A single turn carries every row of the set below to another of its rows. Some are shown first; where does it send the rows asked next?
zus: [-6 0 -2 -24 -23 -4 11 3 -6 8 6 -6 3 -4 5 -2 11 -18 10 6 -3]
Sot: [-4 -9 4 3 -13 11 -2 -9 0 1 8 -7 -11 0 -15 -8 -25 6 2 4 14]
dud: [6 -12 12 2 4 0 15 5 -4 5 22 -8 -7 -6 3 2 -2 4 -1 3 27]
fezif: [4 -9 9 4 14 -7 -4 6 -5 -1 4 -28 -6 4 -5 1 3 6 4 -13 0]
Dilu: [-12 -13 -3 4 -1 -1 2 12 -21 12 -7 -11 9 15 -8 -5 4 -9 -1 3 -8]
Kerek: [6 -13 10 5 -13 -9 12 -9 -9 3 14 -16 -3 10 8 -22 1 9 -2 -19 -3]
Dupo: [-3 1 13 -22 -9 4 17 -7 -1 4 28 -17 2 -2 -4 -7 12 -9 9 4 16]
puv: [-3 -10 -3 -2 -5 6 8 7 -16 -7 7 0 4 3 3 -3 1 -22 6 20 12]
mis: [9 -8 25 -5 -19 11 -2 -11 6 11 -8 -17 -1 6 -10 -8 -4 -1 -9 -6 3]
Zub: [5 -10 3 -6 -21 -15 11 5 -6 5 0 -9 -1 2 4 -6 9 -6 4 -13 -23]
Bure: [3 -12 0 -10 -6 11 2 10 3 0 -3 7 0 0 -27 -9 3 -2 -19 -3 -1]
boto: [1 -2 6 -4 -9 5 9 -13 11 -2 -17 -3 -7 -3 -6 -15 2 0 0 -8 21]
mulep: [5 3 1 4 3 -5 8 1 -10 -12 18 -11 -4 -3 10 1 -3 1 10 -4 24]
vibel: [20 0 -7 -5 -6 -5 12 -14 7 -10 -1 6 3 -3 -14 -7 8 -14 -12 -3 10]
nuduz: [-7 4 -8 0 -27 3 3 6 -7 4 7 4 10 -10 -22 -8 -4 1 1 2 13]
Mor: [-8 -3 12 5 8 1 11 11 -5 9 5 -14 -3 9 -2 1 7 13 -2 -18 1]
Zit: [13 -13 3 -14 4 -3 14 -1 -16 20 3 2 0 8 6 4 5 8 -7 -12 -3]
Seto: [9 -11 -1 -2 -15 12 -12 1 3 -9 -1 -3 -4 -12 -20 -10 -3 -8 0 12 12]
rikad: [-9 -15 -5 -8 -18 -18 15 -9 6 0 6 -2 6 -6 -7 -9 -12 -9 -15 4 8]
sano: [-4 13 6 -6 -13 0 5 -15 -4 4 -4 -24 13 6 -23 -2 -7 -7 8 -14 4]
puda: [7 -7 8 -1 -2 0 -5 17 -12 4 -2 -12 7 11 -11 3 17 -14 -2 4 -14]
Naro: [17 -13 11 3 -5 -6 4 -7 -14 5 15 -13 13 -2 -14 -11 19 -4 18 11 13]
Meki: [13 -16 27 -3 -10 -7 18 -1 -5 7 19 -6 -2 2 1 6 -1 2 14 0 -4]
rus: [7 -10 5 -3 -9 -7 -7 0 -2 6 14 -10 -6 5 -22 -2 -20 9 -15 -10 -3]
buk: [3 1 8 -7 -19 -21 5 -7 9 7 2 -17 5 -14 -19 -3 -1 -1 1 -8 17]
tezub: [1 -11 1 -24 11 -11 6 -3 -9 -3 5 -15 0 2 2 9 -1 -7 10 -7 -10]
rame: [-1 7 0 -8 2 11 4 -3 2 -11 7 1 -6 12 -22 -3 -10 2 -4 -15 -4]
Num: [-3 -4 -14 -7 -14 -11 -10 8 -8 -7 1 -6 7 -2 -22 -10 -10 -4 -8 -8 -4]
fab: [13 -9 0 4 -14 -5 5 11 -20 7 16 0 10 0 -1 3 5 -15 -1 18 13]
nuve: [12 14 6 0 -18 8 -1 -4 1 -3 19 -3 -2 -3 -22 2 -6 4 6 -5 10]
vifu: [18 -16 -11 -11 -7 2 6 -8 -15 21 -6 -8 -3 -1 -5 -9 7 -16 3 8 11]
vatub: [5 -13 6 -7 -17 -3 -3 -16 1 -8 2 -14 6 8 -6 -6 -14 -16 -14 4 -11]
ninu: [5 -11 13 -7 10 0 22 -10 1 -4 19 -22 -2 5 -19 -9 9 -5 11 -11 1]
Tekun: [14 -9 -1 -6 -10 1 1 -18 -15 8 12 -17 -4 5 10 -22 1 -2 3 0 22]
bol: [-12 -13 13 2 -14 3 10 -6 -12 -3 7 -4 7 4 8 -20 11 0 17 10 8]
fod: [7 4 -1 -4 -12 6 19 -15 -5 8 7 -2 17 14 -23 -1 -1 -11 -15 -6 -3]
mefi: [10 -9 5 4 4 -2 18 -15 -19 -2 5 -5 -1 10 1 -3 -8 -2 25 -7 4]
Nare: [-14 -17 -2 -19 5 -3 10 0 -14 17 5 -9 15 0 -7 -10 18 -1 -1 6 7]
Gine: [11 -9 -1 -16 -3 -6 -12 -1 -13 -2 0 -10 8 -1 8 -12 26 -3 -1 2 -1]
nit: [8 -23 -4 -5 7 0 22 -5 -7 11 -7 -12 -3 5 -20 -8 8 -14 7 -7 -9]

dud moves to fezif
Zit moves to Gine
Now find these:
vifu moves to Tekun
buk moves to sano
rus moves to Num

